128 stands for zero in the data rows.
Here are some points:
[130 159 126 122 157 163 136 162 174 106  96 173  86 132 125 110 130 134 113 117 103 179 134  96 115 109 119 105 184 122]
[ 96 164 105 137 135 153 131 155 145 106 101 136 151 116 133 100  73 129 120 143 124 179 124 121 161  93 163  91 134 145]
[144 116 117 117 146 105 121 112  99 146 141 103 147 101 122 167 111 117 122 116 136  86 116 177 150 142 112 116 106 143]
[110 150 121  95  97 158 139 144 147 148 114  87 160 151 105  51 133 155 132 145  78 172 158  65 173 131 151 112 111 118]
[141 103 171  87  63  64 182  90  98 200 156  76 129  98 152 150 165 210 136 129  84  74 129  99 177 162  63 188  49 118]
[102 159  77 128 132 172 118 160 167 108 119 145 126 111 119 112  59 154 135 128 129 151 180 143 108 103 153  98 137 135]
[122 147 134 102  98 158 154 148 126 143  99  99 167 149 111  49 101 155 126 133  99 181 144  87 172 131 152 115 103 131]
[108 160  95 139 184 150 132 131 128 115 142 156  97 126 158 136 127 150 133 144 100 124 132 106 120 139 137 117 123 118]
[172  55 173 142 157  61  94  20  42 170 171  68 113 139 133 225 192 104 119 141 169   0 136 159 126 233  91 155  86 107]
[203  73 150 125  92  53  99  90  92 119 173 100 144 131 118 187 156 102  84  70 187  54  92 177 101 118 121 135  98 145]
[156 113 150 136 108  69 110  90  62 163 156  98 125 133 109 155 174  72 121  99 183  67 113 161 138 148 111 157 102 119]
[173  94 144 140 151 113  93  69 129 116 151 135  63  99 136 162 175 112 106 126 125  57 123 177 109 181  81 148 126 106]
[172 105 151 181 171 100  86  63 101 136 167 136  95 103 167 218 217 102 110 100 136  39 108 132  78 158  80 169 163  77]
[177  61 147 136 167  38 111  34  36 208 187  87 111 137 130 228 197  82  99 109 173  25  88 161 119 231  98 145  93  96]
[130 157 105 134  86 150 156 102 170 129 114 114 190 136 119  57 153 123 162 116  83 183 122 129 178 107 177  92  85 186]
[162  82 136 113  71  64 121  49  63 177 170 103 133 111 125 128 156 121 131 114 133  57 114 143 171 156 108 130  52 136]
[172  79 134 151 141  45  97   0  41 180 176  90 124 112  99 206 198  83 140 107 167   0 124 172 152 226  98 136  73 129]
[ 88 195  90 154 139 161 121 140 131 117 126 158 109  87 144 136 112 156 140 157 141 169 145  91 124  97 135  90 161 120]
[119 162  97 137 126 158 143 165 177 106 140 138 116 136 109 134  81 156 143 129 118 165 152 152 116 126 124 118 140 150]
[ 81 168  96 131 138 163 140 147 142 123 127 171  87 121 161 133 127 146 164 155 134 148 147 105 119 119 135 101 187 133]
[181 101 146 103 108 130 147 144 135 126 125 103 115 143 113 119 116 157  94 105 105 150 142  98 141 116 113 129 154 117]
[ 79 165  98 143 170 160 148 128 138 119 122 163  99 116 154 129 121 141 154 132 135 158 140 103 112 134 156 103 178 132]
[134  78 171 232 102 143 146 112 165 140  77 140 197  80 232 175 181 103  88 109 102 197  62 160  71  67 115 124 179 170]
[156  93 152 165 109  78 108  73  77 156 165  99 133 126 157 180 178 103  89  81 153  49 112 144 114 131 100 149 107 103]
[109 128 142 140 148 105 131 151 124 118 134 124 139 132 122 140 163 130 146 133 123 112 126 140 110 138 131 147 119 123]
[ 85 139 135 115 141 178 139 141 164  86  91 170  88 119 189 112  93 142 107 139 126 172  96 149 131 101 136 107 119 119]
[ 82 195  75 125 144 180 175 169 168 148  94 145 133 134 125 103 107 154 162 130 120 124 148 132 128 124 126 126 156 138]
[155 131 121  30  60 100 140 201 142  71 156  98 169 203   0  24  79 144 149 150 127 183 121 130 209 103 190 132  47 169]
[122 175 128 130 163 179 123 178 156 100 109 158 111 145 118 110 157 101 116 110 117 184 157  98 110 110 140 110 161 136]
[117 148 106 113 127 157 140 157 140 134 124 135 167 122 116 101  80 158 119 128 128 180 120 118 164  95 154  86 133 154]
[152  95 136 145 168  99 109  92  94 122 148 128  62 142 127 182 165  80 112 105 136  64 150 165  74 171  78 165 155  77]
[102 114 159 109 124 109 130 198 100 100 113 137 165 139 107  99 129 126 184 139 167 123 151 133 134 123 155 199 106 136]
[145 113 138 104  76  96 145 123 140 120 134  65 174 134 114 111 132 120 102 126 115 135 111 121 158 106 143 115  96 135]
[124  84 149  87  96 164 135 158 141 120  54 164 126 159 145  87 108 139 149 136 117 226 121 116 111 107 124 113 136 147]
[122 175 114 142 126 124 111 108 166 120 132 131 137  94 144 126 106 133 147 149 114 124 141 149 128  82 118 119 121 135]
[ 86 168 103 128 156 149 137 143 136 113 123 178 110 120 126 130 119 143 176 149 130 144 165 116 120 129 133 108 163 144]
[ 78 156 124  88 162 205 140 134 170  64 118 199  39 157 173 115 116 132 147 145 105 118  96 142  97 137  80 137 139 130]
[111 116 125 156 134 155 153 157 140 108 111 160 126 138 132 108 147 132 177 143 116 123 162 138  91 134 135 155 142 136]
[ 85 154 129 134 148 150 132 106 157  99 111 161 107 120 154 146 115 132 130 135 130 121 137 140 130 112  89 123 137 107]
[168  89 161 136  91  52  97  82  86 133 172  76 139 132 104 177 148  75  95  82 169  79 107 148 124 147 109 157  85 125]
[111 122 130 146 150 146 151 183 156 108 142 145 112 125 143 129 146 148 138 128 124 138 137 131  90 118 145 155 167 128]
[157 122 136  98  71 165 159 177 131 138  83 175 169 149 119  87 117 158 173 111 117 236 135  99 142 113 144  67 150 173]
[152 132 101 143 159 127 125 118 139  95 135 156 128  95 136 207 110 116 105 119 165 134  87 178  80  98 138  87 164 171]
[105 109 145  91 116 110 130 183  63 134 161 123 154 142 137 140 107 123  93  96 151 141  88  81 132 119 126 164 109 103]
[121 145 103 118 123 162 190 131 195 130 102 135 116 104 140 135  62 198 127 140 120 164 149 154 123  98 120 106 149 138]
[132 128 122 145 136 141 119 151 135  97 101 147 154 107 132  78 141 132 167 161 107 144 115 133 133 112 163 143 126 141]
[160 119 138 111  96 142 123 157 136 129 103 100 156 159 112  67  92 126 115 111 114 181 123  99 155  99 159 101 113 132]
[178  64 151 129 144  49 118  20  25 192 177 101 103 132 135 196 203  86 113 107 168   9 103 163  98 233  82 136  77  90]
[151 110 137 107  91  87 125 136 126 122 122  79 147 124 106 109 108 122  95 135 130 121 112 123 172 105 141 130  92 120]
[101 116 176 206 176 131  72  46  86 187 149 139  70  86 222 198 185 111 101 133 113  33 118 109  56 164  75 148 181  56]
[158  74 163 120  88  63 107  70  75 153 158 101 152 112 132 142 162 108 107 113 155  65 102 140 175 142 142 160  62 120]
Then 12 other points, each followed by its number:
[182  67 160  79 112  53 164  60  53 183 171  81 152 107 143 247 182 152  93 132 150  41 102 127 143 213  78 161  38 123] 0
[126 102 159 101  99 107 126 119 114 102 119  83 142 144 127  91 112 111  99 145 135 125 102 127 158 114 143 140  91 122] 1
[106 169  97 206  99 139 102  91 129 206 144  80 147  44 121 118 132 128 141 136 105 117 151 117 153 126 110  69 133 118] 2
[ 83 123 139  99 150 155 145 186 109 119 107 167 144 182 127 115 136 121 174 121 118 144 151  79  78 137 143 198 147 130] 3
[119 148 115 125 147 181 152 167 164 116 115 177  85 156 134 127 128 142 111 119  89 189 142  78  94 102 130 112 194 112] 4
[164 130 139 121 113 133 117 114 116 123 113 121 112 163 128 111 114 122 119 116 131 147 138 100 142 137 132  86 131 101] 5
[172  69 156 135 160  49 149  10  45 181 167  86 119 144 127 209 255  66 102  97 135  40  86 156 115 238  69 150 105  91] 6
[127 107 140  91  77 172 151 149 187 103  82 135 124 155 118  86 108 130 107 142  90 200 138 118 134 123 134 112 102 145] 7
[113 128 145  49 129  73 125 201  93  83 142 134 147 189  43  91 135 104 233 108 137  70 157 141 135 153 152 210  92 140] 8
[164 143 117  24  78 104 167 209 160  77 140 122 151 189   0   9  90 116 193 126 104 176 144  99 183 120 176 143  92 182] 9
[188  80 156 111 115  27 116  57  51 183 183  58 156 134  91 196 169  86 124 111 156  42 116 168 159 178 106 143  97 127] 10
[155 122 125 100  86 145 130 169 131 106 105 106 148 147 108  86  91 147  81 129 112 189 118  98 160  92 151  95 116 133] 11
Which three of these numbered points are nearest to each point below, ignoring the 3 directions in which the first points spread most? Their numbers follow each, nearest first.
[121 190  89  53 119 105 134 213 159  49 161 145  86 160   8  65  96 130 194 127 121 141 165 143 158 124 148 158 143 146] > 9 8 10
[170  48 140 118 123  98 146  54 100 170 138 112 115 139 114 157 171 100 107 117 124  61 117 124 111 196 121 143  94 131] > 7 4 6
[142 100 131 105  64 165 142 156 167  99 103 128 167 148  97  54  85 157 119 140  81 227 144 100 132  88 169 104 107 160] > 7 11 4
[143 107 136 111  65 149 194 174 193 126  98 108 158 141  95  66 103 156  93 137  89 234 133 115 142 107 143 123 134 152] > 7 4 11
[ 76 116 166 255 148 226 107  65 157 206  43 139 142  50 255 190 135 133  92 166 103 128 101 127  63  96 102 116 185  77] > 2 1 11
[152 133 137  58  69 148 151 206 145  94 102 123 165 171  74  57  86 138 122 113 113 216 142  65 135  99 163 134 107 150] > 4 11 5
[140  66 125 255 168 191 107  11 149 225  69 114 164  23 255 239 118 118   0 138 150 114  75 137  66  89  95  58 166 139] > 2 11 0
[127 140 104 132 143 134 149 186 156 113 106 171 155 138 119 104 159 123 185 142 115 106 160 130 107 116 143 170 145 155] > 8 9 3
[ 93 131 133 122 122 144 151 196 139 114 119 160 165 162 130 112 133 137 172 119 126 133 161 100  65 134 144 178 126 100] > 3 8 4
[157 117 147 112 105 122 114 122 109 133 113 125 132 159 138 128 132  97 126 111 131 158 152 110 134 122 137  99 150 114] > 5 4 11
[117 166 121 128 135 166 107 157 144 100 134 170 111 140 119 110 135 137 118 126  90 207 147  90 104 101 115  92 166 125] > 4 11 5
[187  36 175  95  76  30 114  42  32 173 153 115 149 100 123 234 159 140 130 134 174  59 114 168 125 197  93 143  61 128] > 0 10 7
[127 151 138 144 121 113 108 124 133 116 141 155 121  81 142 169 150 129 140 103 135 148 138 156 100 119  93  99 190 151] > 10 11 9
[150 124 132 128 113 135 100 119 101 132 128 128 141 162 117 115 134 121 113  97 137 157 137  96 133 129 145  98 132  97] > 5 11 4
[152  58 148 128 167  67 159  51  33 223 138 108 110 145 143 185 224 100 169 112 160   0 128 129 135 234 108 163  97  64] > 6 10 4
[107 123 159 159  92 211 148  83 167 189  65 132 182  83 251 109 114 174  78 136 103 198  81  87 131  76 132  90 128 139] > 0 1 11
[127 129 156 119  91  89 110 149  95 134 118 136 194 116 108 116 121 121 186 139 119 131 161 135 142 109 139 132 134 138] > 10 8 1
[151 117 139  91  74 144 172 145 151 113 127  88 176 138  97  91  88 164  80 131  96 197 119  83 162  83 131  97  91 139] > 11 4 7
[ 68 137 108 173 199 166 145 109 149 167 126 165  94  81 226 184 115 176  86 152 133 142 108 131  94 129 103 121 190 135] > 0 10 11
[147 106 128  98 114 123 160 124 115 131 165 142 131 119 139 167 134 161 111 102 137 100 116 148 102 117  92 134 118 132] > 0 10 11
[ 98 182 113 122 127 162 162 168 187 105 104 161 140 141 121 107  83 136 145 125 105 182 141 110 123  96 143 126 183 165] > 10 4 9
[148 112 128 112  84 157 166 159 180 111  94 144 162 136 110  70  70 146 103 147 104 209 155 105 153 100 161 107 123 161] > 7 11 5
[157 111 132  92 106 133 123 150 118 119 115 109 155 161 122  68 123 132  78 111 109 168 136  96 160 103 159  98 105 155] > 11 5 4
[115 125 129  88 114 178 145 211 131 125  79 134 170 192 117  63 103 137 129 102 108 229 139  59 137 103 158 104 151 131] > 4 5 3
[146  75 169  90 150  46 138  80  10 197 173  77 178 159 118 195 161  72 124 114 188  31 110  85 125 192 124 159  89 112] > 3 10 4
[ 76 188  96 105 175 125 161 160 145 108 118 155  94 117 104 101 130 131 166 138 141 132 154 130 141 135 152 131 164 140] > 10 1 9
[104 161 165 134 130  71 110 110  80 199 157  65 135 124  91  77 179 133 162 114  86  38 177  59 183 152 103 186 108  77] > 2 4 10
[162 155 132 111  82 103 120 163 156 107 117  99 202 123  64 103  91 126 123 116 126 181 138 116 148  65 155  96 133 175] > 10 11 5
[160 100 145 138 166  90 107  71 116 138 174 112  58 139 132 187 165  83 105  93 129  56 141 165  78 179  67 178 146  81] > 4 7 11
[ 97  85 164 140 176  52 126   0  42 234 154  55 101 140 119 183 205  98 157 131 122   0 147 125 162 255  84 182  65  63] > 6 10 1
[162 129 143  25  73 100 142 207 128  70 116 112 169 191   0  30  95 133 173 127 123 163 138 129 197 111 168 134  60 166] > 9 8 10
[134 171 114  91 142 145 153 180 149  72 129 167 100 201  62  82 154 105 175 106 104 189 140  96 137 121 134 139 165 130] > 9 4 6
[ 92 176  96 166 139 159 138 161 181 127 137 124 144 103  92  82  64 108 146 133 115 196 155 106 138  80 155 107 175 154] > 10 11 2
[ 65 198 105 136 136 175 156 164 165 116  99 149 123 112  79  82  62 140 165 143 113 204 166 126 162  84 162 125 168 142] > 10 1 11
[155 104 105 131 141  97 122 122 116 164 147  88 168 124  98 169 104 116 131 128 147  88 118 160 145 156 117 131  86 123] > 10 11 1
[ 93 173 107 148 154 164 153 133 144 127 120 157 105 100 163 128 107 151 164 163 134 140 136 118 127 109 119  97 176 137] > 10 1 11
[106 176  72  71 136 123 132 203 157  48 155 157  87 151  28 116  90 140 173 120 135 153 151 152 145 121 140 144 147 154] > 9 10 8
[175 113 155 106 131  85 102  69 114 136 181 127  81 144  40 183 144  85 131 101 121  58 145 178 102 174  86 175 154  86] > 9 10 4
[100 188  88 137 134 174 131 150 169 127 112 128 123 130 128  94  92 173 169 132 108 147 164 146 136 132 153 109 128 150] > 10 11 5
[ 95 145 136 136 108 173 121 200 167 110 121 165 129 111 131  95 143 136 160 123 109 155 147  98  53 127 139 150 171 107] > 3 4 9
[103 150 129 127 175 154 121 144 139 111  97 168 101 135 128 135  98 112 171 121 132 177 147 143 112 129 124 103 192 121] > 10 5 11
